Input: [ 4.7 49.8  0.7  3.8  8.2]
Output: 4.7, 8.2

Input: [-49.1  31.9   7.0   5.4  -5.5]
Output: -49.1, -5.5

Input: [-43.0 -55.7  21.9 -33.5  55.1]
Output: -43.0, 55.1

Input: [ 8.6  5.4 11.9 36.7 41.6 31.6 11.4]
Output: 8.6, 11.4

Input:
[[ -1.5  12.8   3.1   0.5   0.5  -3.6   0.5]
 [-23.7   0.1  -1.0   0.7  24.9 -34.1 -48.9]
 [ 49.8 -11.0   1.5  -0.4  37.3  30.6 -36.3]]
Output: -1.5, -36.3

Input: [44.6 11.5  2.5 38.7 27.9 -1.4]
Output: 44.6, -1.4

Input: [ 27.5  18.7  45.9 -27.3]
Output: 27.5, -27.3

Input: [  0.2 -39.0 -16.7  18.2  -6.0 -26.0  50.4]
Output: 0.2, 50.4

Input: [-24.5  -0.6 -17.3 -44.9]
Output: -24.5, -44.9

Input: [-11.5  -4.4  -5.8  47.6]
Output: -11.5, 47.6
---
 37.0   24.4   -1.3   32.2
 42.3  -14.0   27.2   16.1
-28.9   17.5   16.6   36.5
-> 37.0

-40.3  -15.1    7.5  -48.2   13.2   40.9   23.6
 45.7  -47.8    0.9   -7.9  -11.3  -33.0   44.4
-40.7  -29.7  -48.7    4.8  -41.0   52.0  -19.9
-> -40.3

  0.6   -2.9    8.6   -5.1  -11.6    1.6  -27.6
-14.6    9.7  -19.3   21.8   -8.2   11.3   -8.7
-25.0   28.8  -12.7   40.5    2.4   15.5   -2.0
-> 0.6

-10.5   19.3  -21.6   19.4   32.1
 24.5  -38.7   40.0    4.4  -46.1
 40.0  -32.0    3.6   -9.0  -26.6
-> -10.5

-22.9    9.9   52.7   -5.2
-29.0    7.4   46.4    0.6
-44.8   18.0   15.2   32.4
-> -22.9

  8.2   46.7   -3.9   42.3  -20.3    4.8
 29.9   11.6   -3.6   42.6   -9.6    6.8
  7.7   -7.7    6.0   40.8   25.9    5.1
-> 8.2

-21.2  -25.8    7.3  -31.2  -25.5   -8.8  -34.3
 15.5   25.0  -20.3   -0.5  -26.2  -16.7  -12.8
 26.6   16.4   14.9  -26.0    0.7   29.3   50.2
-> -21.2

-16.4  -21.1   46.3    4.0   12.1
 13.4    3.0  -29.7    7.1   -7.2
 16.4    2.2    0.1   -3.0   -9.3
-> -16.4
---
   8   571  -391  -167   272
 -37   -64  -560   495   203
  93  -356  -198   366  -252
Out: 366

 354    26  -445   747  -803   333 Out: 333

8  2  0  3  1 Out: 2

 36  -19   50  -50   31  -17 Out: 31

72  93  74  83  78  29  17 Out: 78

 29  345  899  674  209 Out: 345

-12   -9  -14   32  -15    9   20
-30    7  -14   25  -15  -15  -44
-30    7  -14   22  -15  -11  -47
Out: 22
---
[[ 12.4  -5.5 -44.2  20.0]
 [-16.1  -5.2  44.6 -48.3]] value -5.5

[  0.3  -9.1 -37.4 -14.7 -15.1  52.7   7.8] value -15.1

[ 18.5  27.0  17.3 -43.8 -13.8] value 17.3

[ 40.4   2.4 -14.3 -12.2  18.1] value -14.3

[ 35.7 -12.6  40.0 -35.5 -15.3 -14.5 -34.4] value -15.3

[[ -1.2  -4.9   4.6 -19.6   2.9  -3.9   6.8]
 [-15.2 -51.0   2.8 -25.9  14.2 -18.0  27.3]] value 2.9

[ -7.4 -33.0  -3.9  23.7  34.3 -39.7  11.9] value 34.3
---
[[ -2.3 -14.9 -32.9  -1.9  51.1   7.2   0.0]
 [  4.4  -5.5 -17.0  36.7 -25.8 -26.5   7.7]] result: 4.4

[[-24.9  33.7  24.5  -4.1  20.4   3.4  32.2]
 [-42.1  27.8  17.5 -16.5 -13.5 -14.3  -2.0]] result: -42.1

[[  1.6  19.4 -12.8  19.0  -9.8]
 [-20.5  26.7  31.4 -41.0  26.5]] result: -20.5

[[ 44.8 -21.7  10.4  -3.2]
 [ 26.2  24.1  40.8 -34.4]] result: 26.2

[[ 36.5  48.3  18.5 -28.4   2.2]
 [ 35.1 -13.8 -42.3  31.5  23.6]] result: 35.1

[[ 55.0 -43.0 -52.6   5.6 -17.5 -26.1 -42.8]
 [ 53.6 -48.9 -22.9  -4.3 -12.9 -31.3 -54.4]] result: 53.6

[[-15.7  14.9  15.5   8.4 -18.4 -13.1]
 [-49.2   7.7   0.5  26.5  11.5   6.5]] result: -49.2

[[  2.2 -34.1   5.3   1.4 -11.7]
 [  3.4  -5.2  51.3  17.7   0.1]] result: 3.4
---
[[32.9  0.5 -0.1  0.6  1.8  2.5  3.0 -0.1 -0.1  2.4 -1.6]
 [-0.2 -1.0 -0.1  2.1  0.9  2.5 24.5 48.1  9.6  3.4  2.1]
 [ 0.8 -1.0 -1.0  0.2  0.1  0.2  0.8  0.4  0.2  7.9 43.3]
 [ 0.8 -1.0 -0.1 -0.3  1.9  2.5  3.0  0.4 25.8 42.5  3.2]
 [ 1.8 -2.5  0.4 -1.3  1.8 -1.4  2.0 29.7 35.2  3.4  1.1]
 [-1.3 -1.2 -0.1 -0.2 -5.4 -1.5  2.9  0.4  1.6 32.9 39.3]
 [ 0.6 -2.1 -1.0 -1.6 -1.4  2.5  5.7 48.3 16.3  0.4  0.2]
 [ 0.8  1.6 -0.1 -0.2  4.2 45.5 16.3  4.4  2.1 -0.5  2.0]
 [ 0.8  2.5 -0.1 -3.0  1.8  5.1 -0.9  0.4 13.7 45.2  4.2]
 [ 0.8  3.2 -0.1  0.0 20.4 42.1  3.4  0.4  0.6  3.1  2.1]] | 0.8

[[ 26.6  -8.3  -6.3  -8.5   4.3  23.3 -17.4  23.8  -2.4  21.0 -14.4   0.6
   11.9   3.3  -7.9  31.8]
 [ 12.7  49.9  -7.1  -7.0 -19.0 -14.5   2.9  16.4  -8.0   9.4  -3.0 -14.1
   13.3   4.9  -0.2  -6.7]
 [  1.1 -14.2 -16.9  23.7  -3.3  24.5   2.9  -8.2 -33.3   8.4   0.6   7.6
  -13.8   0.9  -9.0 -31.5]
 [  1.9 -27.6  12.8 -10.9  28.6 -22.1   5.7 -24.1   4.2 -15.2  -1.0  -3.3
  -14.6   6.5 -17.0  20.7]
 [  5.6  -8.1  17.9   7.5   0.9 -11.6   5.3 -14.6  43.9  -5.0  26.0   5.5
   -6.9  12.3 -21.6   1.1]] | 1.9

[[-31.2  18.9  37.1 -51.2  24.7  21.2  10.4 -28.2  42.0]
 [-13.9  30.2  48.4  31.9  51.4 -50.3 -45.8  22.0 -37.6]
 [ 23.6  45.9 -36.8  36.9  40.7  -3.2 -11.8  16.4  45.8]
 [-38.2 -21.0  26.1   3.0  -8.6  -9.6  37.5 -27.3 -12.7]
 [-10.6 -38.1  10.2  18.7  42.5 -11.4  49.2  19.2 -26.7]
 [ 22.0  26.6  -6.6 -16.7 -32.2 -15.1  51.7  17.6 -18.2]
 [-48.1   8.9  22.3 -50.8 -41.5 -49.2 -30.4  13.6  -9.3]
 [-33.0  25.4  16.5 -33.7  51.8  -2.3 -40.5  18.2 -19.9]
 [-18.9  -8.2 -40.8 -19.6  28.6  29.4 -18.1 -39.6  46.6]
 [-24.5  27.0  33.5  -9.4 -33.0 -28.9  30.4  15.4 -12.8]
 [ 34.5 -35.5  23.4  24.2  40.9   6.0  10.0 -51.9  -8.1]
 [-10.3 -50.0 -27.9 -37.5  16.7 -32.4 -51.7   6.9 -30.1]] | 34.5

[[ -2.6 -18.5 -23.7  23.1 -25.5   7.1  27.5 -14.7 -37.4  21.6  37.1  25.0
    1.8  15.2]
 [  5.2 -24.3   4.4  -4.2   4.6   1.9 -18.8 -14.8  -7.1  15.6  20.3 -11.1
   22.0  16.5]
 [ 25.2  21.3  21.9  13.7  12.2  10.6   5.3  28.0   6.2   1.1 -16.1  -6.0
    7.0 -17.8]
 [-19.9   1.3  -4.1  -0.2  -2.5 -13.8  12.9   4.7 -12.9  -7.2 -10.7   8.0
  -27.8 -11.9]
 [ -1.3  17.3   5.9 -15.1 -22.8  -7.2   6.5  -4.9 -14.4   8.2   8.4  16.9
   -3.1   6.7]
 [ -7.9 -22.4 -24.1  25.7 -10.2  -7.3  32.9 -27.4 -15.9  -1.0  32.0  13.7
    3.4  39.1]
 [  4.7  24.9  13.8  -0.9  -9.0  -5.6 -14.4  31.3   6.9   7.6 -17.4   5.2
    8.3 -51.9]] | -7.9

[[ 30.6 -10.3 -16.2 -33.1 -32.8 -46.6 -15.3  14.8   5.3]
 [ 17.4  20.9  31.9  28.7  22.8  39.6   9.3  -3.9  28.9]
 [ 47.6  13.6   1.0   6.7 -10.2  -2.7  14.6  17.0 -10.9]
 [  7.8 -11.3  14.4  20.2 -25.1  -4.3   6.6  32.0   5.8]
 [ 20.6 -24.8 -26.9 -28.6 -33.3 -36.5   3.6  -5.0 -33.7]
 [-10.2  20.7 -27.3  -1.0  26.4  -7.5   8.9 -38.7 -10.5]
 [ 13.8 -10.8  20.8  13.4 -28.4  -7.3 -27.9  37.5   7.8]
 [ 16.1  11.3  12.5  -7.0  -7.3  -8.2   2.0   9.7  17.3]
 [ 27.7   0.7 -13.2   1.4 -23.2  -9.5   3.7  18.1  -4.7]
 [ 30.4 -23.2 -25.3 -31.2 -15.6 -22.7  15.9 -14.2 -26.4]
 [-15.6  17.2  37.1  26.6  -0.3  25.4  16.0  27.5  21.6]
 [ -8.7  -9.5  38.2  33.7 -11.8   3.3  11.1  16.1  36.9]] | -15.6
